In the data rows, 128 means zero.
Two rows play each game, the first against the second. How much does the first row win by? 20 is about a draw, 40 a big win and 0 a big loss. Wins can go round in a circle: one row can beat a second, the second a third and the third the first. Each row has two weighted sums of its numbers, A and B, taken from their middle values. A row wins by its A times the other's B, less its B times the other's A.
[105 152 135 136 134 151 119 150 103 151 135 128 127 128 128 105 174 140]
[128 129 108 113 117 128 120 109 135 128 103 128 104 128 110 128 105 139] 24
[105 129 115 124 133 128 129 140 126 128 128 128 127 128 140 105 128 119]
[151 105 107 126 115 151 109  92 147 105 100 128 127 128 112 151 105 144] 23
[ 82 129 152 110 124  82 119 125 114 151 201  82 174 197 204 128 128 103]
[151 105 102 108 120 151 119  91 150 105 103 128 127 128 102 151 128 157] 17
[105 129 112 125 129 128 120 120 133 105 147 105 151 151 160 128 128 134]
[128 152 164 113 147 128 145 146 144 151 137 128 127 105 111 128 151 130] 25
[128 129 150  97 170  82 166 139 188 105 126 174 104 105 112 151 105 124]
[151 105 102 112 108 151 110  89 134 105  94 151 104 128 103 151 128 150] 15
[151 152 170 143 125  82 157 174 106 174 156 105 151  82 140 128 128 124]
[151 105 108 124 107 151 107 100 130 128  97 151 104 128 114 128 128 139] 36
[128 129 115 133 121 128 113 133 121 128 119 128 104 128 135 105 128 124]
[151 105 115 128 114 151 113  93 145 105 105 151 104 128 114 151 105 136] 24
[105 105  90 114 138 151 133 103 146  82 118  82 151 128 109 128 151 178]
[128 129 119 109 126 128 123 122 145 128 101 151 104 105 118 128 128 132] 17
[151 105 134 138 121 128 123 115 140 128 111 151 104 128 123 151 105 103]
[151 105 162 120 151 105 165 137 162 105 130 174 104 128 105 174  82 101] 17
[128 129 151 144 149 128 144 147 158 128 136 128 127 128 139 128 128 111]
[105 105 113 208 155 151 138 151 118 105 138 105 151 151 156 105 128  83] 20
[151 105 115 127 117 151 115  95 148 105  97 151 127 128 103 151 128 149]
[151 105  94 132 108 151 100  88 129 105  96 128 127 128 113 151 128 143] 28
[128 129 149 127 143 128 139 132 153 128 141 128 151 128 123 128 151 134]
[151 105 114 152 109 151 102 104 128 128 111 128 127 151 138 151 105 107] 23
[128 105 114 151 120 128 112 118 130 105 126 105 127 151 150 128 128 113]
[128 129 158 100 160  82 178 154 149 128 152 151 104 128 112 128  82  94] 15
[151 105 115 127  82 151  91  95  94 151  89 151  81 128 118 128 105 104]
[105 175 105 114 131 105 113 151 104 128 131 128 127 128 152  82 174 165] 33
[151 105 118 135 102 151 103  89 131 128  96 151 104 128 113 151 105 122]
[151 105  82 108 101 174  95  74 126 105  88 128 127 128 101 151 128 163] 19
[151 129 139 151  90 151  99 115 101 151 107 151 104 105 117 128 151 117]
[151  82  87 105  94 174  91  68 122 105  84 128 127 128  98 151 128 162] 12
[174 152 149 138  97 151 119 126 103 174 114 151 127 105 106 128 151 137]
[151 152 179 123 127 105 158 163 126 174 140 128 127  82 113 128 128 136] 19
[128 105  95 127 119 151 113 104 129 105 107 105 151 128 117 128 128 153]
[128 105  91 106 104 151 101  93 120 105  94 128 127 128 114 128 128 155] 22
[ 82 152 149 100 128 105 121 141 100 151 191  82 174 174 188 105 151 112]
[128 175 132  94 143  82 147 161 127 128 136 151 104 105 140 105 151 149] 21
[ 82 129 115 151 146 128 134 131 124 105 158  82 174 174 166 105 151 125]
[105 129 143 134 144 105 139 141 130 128 167 105 151 151 161 128 105 107] 20
[174  82 120 146  77 151  81  83 103 151  88 151  81 151 121 151 105  86]
[ 82 129 135 157 149 128 139 158  99 151 171  82 151 151 164 105 128 104] 21
[ 82 175 100  90 123 105 120 151 107 128 125 128 104 128 137  58 151 139]
[105 105 119 186 149 151 138 143 128 105 136 105 151 151 148 128 128 102] 31
[151 105 126 136 107 128 109 121 120 128 108 151  81 128 133 128 128 102]
[151  82  83 112 100 174  93  68 133 105  82 128 127 128  95 151 128 169] 23
[105 129 107 120 122 128 117 129 122 128 124 128 127 128 142 105 128 130]
[ 82 129 126 148 142 128 132 135 121 128 169  82 174 174 177 105 128 106] 23
[151 129 121 124 105 151 111  99 125 128 105 128 127 105 104 151 151 156]
[ 82 152 103 106 125 128 121 146 111 128 118 128 104 128 134  82 151 138] 18
[105 129 115 117 137 128 135 131 137 128 124 128 127 128 130 128 128 131]
[105 129 120 136 149 105 141 146 129 128 157 105 151 151 163 105 128 117] 24
[105 129 122 155 148 128 134 139 122 128 159  82 151 151 166 105 128 108]
[105 129 148 100 154  82 147 144 146 128 176 128 151 151 167 128 128 113] 25
[105 129 123 142 125 128 115 120 133 128 145 105 151 151 164 128 105 114]
[105 152 113 110 142 105 136 136 145 105 119 151 104 128 129 128 128 150] 19
[151 129 140 120 116 128 135 115 137 128 126 151 104 128 104 151 105 133]
[ 82 175 103  77 109 105 115 145  92 151 110 128  81 128 127  58 128 136] 25
[128 105 116 166 120 151 108 116 131 128 122 128 127 151 151 151 105 102]
[105 152 135 115 151 105 155 149 139 128 144 128 127 128 129 128 128 128] 26
[128 105 146 110 165 105 148 134 199 105 122 151 127 105 134 151 151 123]
[174 221 209 127  91 105 159 169  23 243 144 151 174  36  92 105 174 157] 34
[105 129 112 158 153 128 146 138 141 105 135 105 151 151 139 128 128 128]
[128 105 111 160 136 151 126 127 131 105 130 105 151 128 138 128 128 131] 19
[105 129 120 126 130 105 120 125 134 128 150 105 151 151 165 128 128 127]
[ 82 105 117 189 164 128 151 156 102 105 167  82 174 174 175 105 128  95] 20
[128 129 137 104 153 105 154 121 180 105 111 174 104 128 100 174 105 136]
[174 129 110 122  86 151  99  93 109 128  92 151 104 105 108 151 128 144] 24
[128 105  86 109 117 151 109  90 137 105 106 105 151 128 113 151 128 173]
[105 129  95 131 138 128 123 126 132 105 126 105 151 128 137 105 151 155] 20
[105 129 159 110 161 105 168 154 134 128 182 128 151 151 147 128 105 102]
[151 129 107 117 106 151 107 113 113 128 102 128 127 105 108 128 151 168] 26
[151 152 158 116 141 128 153 135 148 128 135 151 104 105 102 151 128 126]
[105 129 117 133 135 128 125 139 127 128 137 128 127 151 152 105 128 123] 26
[128 152 132 124 120 128 122 141 116 151 141 105 151 128 141 128 128 123]
[105 129 141 135 137 128 124 132 129 128 169  82 174 174 167 128 128 115] 19
[128 129 108 104 127 128 128 112 148 105 109 128 127 128 112 128 128 151]
[128 129 153 105 172  82 175 148 176 105 134 174 104 128 108 151 105 113] 21
[128 105 124 148 118 128 113 129 125 128 124 128 104 151 150 128 105  98]
[128 129 169  94 194 105 198 166 176 105 153 174 104 128  99 151 105 101] 17
[ 82 129 130 115 127 105 120 125 121 128 174  82 174 174 182 128 128 119]
[151 105 134 113 157 105 157 119 184 105 118 151 104 128  98 174 105 144] 23
[151 105  96 119 104 151  99  81 133 105  92 128 127 128 108 151 128 146]
[128 129 182  99 176 105 178 155 170 128 150 174 127 105 100 151 105 106] 24
[151 129 149 152 116 128 128 152 108 151 142 105 151 105 140 128 128 119]
[128 152 167 147 119 151 119 147  91 174 150 128 174 105 116 105 151 130] 16
[151 152 158 152 123 128 137 165  95 174 143 105 151  82 121 128 151 140]
[174 152 163 140  78 105 130 143 101 174 116 151 104  82 115 151 128 125] 25
[ 82 129 132 172 175 128 175 161 117 105 177 105 151 174 157 105 128  94]
[105 105 120 198 158 151 140 157 114 105 143 105 151 151 158 105 128  86] 23
[128 129 127 125 122 128 126 135 123 128 118 151 104 128 125 128 128 122]
[128 105 113 139 119 128 111 117 129 128 126 105 127 151 148 128 128 118] 19
[128 105 125 130 139 128 134 118 162 105 123 128 127 128 127 151 105 126]
[105 129 141 124 158 105 156 146 138 128 174 105 151 151 165 105 128 106] 19
[151 105 118 132  96 128  97 105 128 128 119 128 127 151 146 151 105 109]
[128 129 157 139 170 128 169 155 168 128 142 128 127 105 115 128 128 125] 19
[151 105 125 150  97 151  97 105 119 128  99 151  81 128 128 151 105  97]
[105 105  96 164 146 151 134 124 134 105 130  82 151 151 137 128 128 141] 18
[128 152 136  97 146 105 151 149 146 128 134 151 104 105 115 128 128 144]
[105 129 132 129 137 105 127 146 109 128 168 105 151 151 171 105 128 107] 24
[ 82 175 102 119 140 105 125 159 112 128 135 128 127 128 157  58 151 142]
[105 129 141 144 151 105 143 142 136 128 162 105 151 151 164 128 128 100] 19
[151 129 155 138 130 128 130 122 146 128 113 151 104 105 107 151 128 123]
[151 129 122 136  98 151 111 111 124 151 104 128 127 105 114 151 128 144] 31
[151 105 125 132  86 128  95 104 104 151  93 151  81 128 124 128 105  98]
[128 105 110 165 131 151 117 121 133 105 127 105 151 151 145 128 128 118] 22
[151 129 129 137 117 151 125 127 126 128 128 105 151 105 122 151 151 150]
[ 82 129 132 148 153 105 142 144 112 128 180  82 174 174 183 105 128  98] 20
[151 152 135 136  89 151 108 118 102 174 108 128 127 105 112 128 151 141]
[ 82 129 117 153 145 128 133 131 126 105 159  82 174 174 166 128 128 120] 15
[128 152 160 132 138 151 133 135 130 151 132 128 151  82 101 128 174 154]
[128 105  97 136 135 151 122 108 146 105 117 105 151 128 126 128 128 151] 10
[151 105  84 104 103 174  98  81 124 105  87 128 127 105 101 128 151 180]
[151 105 120 130 110 151 110  96 136 128 100 151 104 128 110 151 105 129] 21
[128 129 147  99 134 105 143 127 163 128 144 151 127 128 133 151 105 122]
[128 152 145  86 161  82 182 148 154 105 140 174 104 128  97 151  82 135] 18
[128 129 162  83 137  82 142 129 163 128 168 128 151 151 154 151 105 112]
[128 152 153 145 131 174 121 139 105 151 138 128 151 105 107 105 174 147] 24
[128 105 120 162 131 128 122 125 132 105 139 105 151 151 156 128 128 108]
[128 129 161 107 180  82 196 150 162 105 152 174 104 128  92 151  82 107] 21
[128 129 161  98 169  82 181 152 162 105 141 174 104 128 101 151  82 107]
[151 152 148 137 113 128 128 134 125 151 126 128 127 105 119 128 128 133] 20
[128 129 160 142 137 151 129 141 131 151 135 128 127 105 116 128 151 125]
[128 129 186  86 181  82 191 163 169 128 157 174 127 105 101 151 105  97] 34
[128 129 145 109 116 105 123 128 139 151 157 105 151 151 150 151 105 120]
[128 152 109 114 119 128 113 127 123 128 112 128 127 105 127 105 151 159] 26
[ 82 129 139 139 146 105 132 146 100 128 186  82 174 174 183 105 128 101]
[151 105 109 107 140 128 137  95 176  82 102 128 127 128  94 174 128 166] 22
[151 105 162 119 134  82 157 130 143 128 133 197  81 151 100 174  59  96]
[151 105  89  97 102 174 101  87 118 105  92 128 127 105  99 128 151 179] 22
[ 82 152 155  99 120  82 113 125 104 151 205  82 174 197 211 128 128 104]
[128 175 152 127 113 105 134 164  94 174 139 105 151  82 125 105 151 143] 22
[151 152 142 134 102 151 110 128  99 151 111 151 127  82 106 128 174 146]
[151 152 186 124 135 105 167 160 131 151 139 151 127  82  99 128 128 122] 27
[128 198 142 114 136 105 136 173  91 151 138 128 127  82 123 105 174 160]
[105 175 120  93 156  82 145 157 142 105 127 151 104 105 147 105 151 162] 1
[105 152 123  91 135 105 140 145 133 128 124 151 104 128 124 105 128 124]
[151 105 113 125  85 151  88  96 100 151  91 151  81 128 121 128 128 107] 9
[128 105 104 122 129 151 120  98 156 105 102 128 127 128 106 151 128 161]
[128 129 138 134 117 128 118 132 122 151 159 105 151 151 161 128 128 119] 14
[128 129 134 141 120 151 116 125 128 128 122 128 127 128 126 128 128 117]
[151 105  98 108 102 151 102  82 127 105  98 128 127 128 108 151 128 151] 19
[ 82 129 116 133 141 128 133 152 120 128 150 105 151 151 162  82 128 105]
[128 105 112 150 124 128 113 122 134 105 124 105 127 151 149 128 128 119] 32
[128 129 156 120 162 105 174 150 155 128 151 151 127 128 121 151  82 100]
[128 152 153  95 141 105 163 144 138 128 133 174 104 128  96 128 105 122] 32
[151 105  94 108 109 151 108  86 129 105  94 128 127 128 104 151 128 152]
[151 129 113 121 107 128 109 106 129 128 104 151 104 128 122 128 105 130] 19
[128 129 122 138 111 128 108 118 126 128 131 128 127 151 154 128 128 106]
[151  82 102 135 101 151  95  86 122 105  90 128 104 128 113 151 128 130] 21
[128 129 122 116 113 128 120 130 114 128 116 128 104 128 127 105 105 106]
[128 105  77 124 128 174 113  81 166  82  91 105 151 105  95 151 151 195] 32
[128 105 123 140 135 128 133 118 156 105 122 128 127 128 123 151 128 129]
[128 105 116 133 118 151 116 108 140 128 122 105 151 128 126 151 128 140] 21
[128 129 141 135 101 128 105 120 129 128 146 128 127 174 163 151 105  92]
[151 105  86  93 116 151 114  81 143 105  91 128 127 105  93 151 128 178] 19
[151 129 140 124 123 128 133 132 138 128 125 151 104 128 119 128 128 130]
[128 129 156 129 186 105 203 166 157 105 158 151 127 128 100 128 105 108] 9
[151 105  86 104 100 174  96  70 128 105  87 128 127 128  99 151 128 163]
[128 175 180 153 126 151 130 157  68 197 159 105 174  82 101 105 174 139] 21
[128 152 112 117 100 128 102 137  87 151 104 151  81 128 136  82 128 129]
[151 105 108 140 106 151 102  97 130 128 105 128 127 128 126 151 128 133] 20
[174 105 139 141  87 128 101  99 109 151  97 174  81 128 114 151 105  92]
[128 129 115 136 122 128 115 119 134 128 119 128 127 151 137 128 128 119] 21
[105 152 122 110 135  82 123 158 103 151 167 105 151 128 177  82 151 138]
[174 198 185 126  87 105 141 169  38 243 141 151 151  59 106 105 174 156] 6
[151 105  84 105 100 174  96  77 129 105  88 128 127 128 101 151 128 167]
[105 129 133 179 152 151 142 164 108 128 144 105 151 105 126 105 151 137] 26
[105 105  98 137 131 151 120 108 139 105 124 105 151 128 130 128 128 150]
[151 105  84  98  98 151  97  77 125 105  87 128 127 128 101 151 128 161] 17
[105 129 152 149 152 128 146 155 120 128 171 105 151 151 156 105 128 103]
[ 82 129 107 182 169 128 150 169 106 105 161  82 151 151 168  82 151 113] 20
[151 105 110 134 111 151 109 102 135 128 110 128 127 128 122 151 128 145]
[128 129 156 123 169 105 182 149 161 105 148 151 127 128 101 151 105 116] 20
[128 129 127 141 131 128 131 148 123 128 128 128 104 128 139 105 128 116]
[151 129 130 125 121 128 120 120 139 128 103 151 104 105 112 128 151 142] 24
[174 105 125 138  95 151  99  95 123 128  93 151 104 128 112 151 128 121]
[ 82 105 124 180 157 128 143 152 111 128 163  82 151 151 167 105 128 100] 22
[105 129 134 163 162 128 152 160 115 128 163 105 151 128 145 105 151 121]
[105 152 112  99 107 128 109 130 103 151 116 128 104 128 130  82 128 127] 24
[105 175 110  92 116 128 115 140 100 151 110 128 104 105 120  82 151 151]
[151 105 148 146 140 105 146 135 153 128 126 151 104 128 123 151  82  88] 4
[128 152 158 104 142 151 127 129 134 151 147 128 151 105 115 128 151 141]
[151 105 120 143  92 151  92  93 113 128  93 151  81 151 123 151 105 104] 17
[151 105 108 113 108 151 110  94 135 128 103 128 127 128 111 151 128 146]
[105 129  89 118 137 128 125 129 128 105 122 105 127 128 135 105 151 166] 25
[128 129 183  96 179  82 187 166 170 128 144 174 104 105 102 151 105 104]
[128 129 110 120 117 151 110 112 130 128 115 128 127 128 121 128 151 154] 18
[105 105 126 189 165 128 157 158 116 105 160 105 151 151 164 105 128  85]
[128 129 113 121 140 128 140 122 157 105 129 128 127 128 126 128 128 146] 18
[ 82 129 121 166 153 128 140 141 114 105 166  82 174 174 174 105 128 103]
[151 105 136 143 133 128 133 123 154 128 123 151 127 128 123 151 105 119] 20
[105 105 106 130 132 128 120 112 140 105 137 105 151 151 146 128 128 139]
[151 129 139 127  92 128 106 118 106 151 101 151  81 128 120 128 105  96] 13
[105 152 152  74 154  82 167 153 157 128 130 174  81 128 106 128 105 103]
[151 105 123 140 107 128 107 106 133 128 109 128 104 151 129 151 105 109] 12
[151 105 118 134 107 151 105 101 135 128 101 151 104 128 119 151 128 132]
[128 129 146 100 150 105 148 136 167 128 114 151 104 105 113 151 128 128] 26
[151 152 135 125 106 151 111 133  97 151 110 151 127  82 112 105 174 156]
[128 105 136 144 131 128 126 128 145 128 136 128 127 151 152 151 105 100] 23
[128 105  96 105 110 151 105  84 137 105 119 105 151 151 130 151 128 160]
[ 82 152 121 113 143  82 132 151 109 128 170 105 151 151 181  82 151 116] 12
[128 129 103 146 140 151 129 125 138 105 124 105 127 128 135 128 128 145]
[151 105 137 130 145 128 158 123 153 105 129 151 104 128 101 174  82 129] 20
[128 152 169 128 122 151 123 141  98 174 160 105 174 105 119 128 174 143]
[151 129 143 143  95 151 104 123 110 151 127 128 127 128 134 128 151 114] 20
[128 129 151 108 154 105 155 134 177 105 136 151 127 128 123 151 105 114]
[151 105 146 138 134 105 137 129 150 128 126 151 104 151 128 151  82  97] 21
[128 129 185  74 198  59 218 167 158 105 166 197 104 128  83 174  59  79]
[105 152 126 103 147 105 148 145 150 128 121 151 104 128 122 128 128 131] 26
[151 152 153 149 129 151 136 149 117 151 136 128 151 105 111 128 151 141]
[151 105 128 140 128 128 127 113 145 105 115 151 104 128 123 151 105 115] 18
[151 129 160 122 145 105 178 144 135 128 153 174 104 128 103 151  59 106]
[128 129 127 147 129 151 123 133 123 128 132 105 151 105 118 128 151 154] 14
[128 129 110 131 117 128 112 132 116 128 122 128 127 128 149 105 128 131]
[ 82 152 130 110 135 105 129 141 119 128 169 105 151 151 176 105 128 106] 13
[128 152 143 138 143 128 135 155 125 151 135 128 127 105 126 105 151 139]
[174 105 129 136  95 128 102  94 119 128  96 174  81 151 115 151 105 101] 19
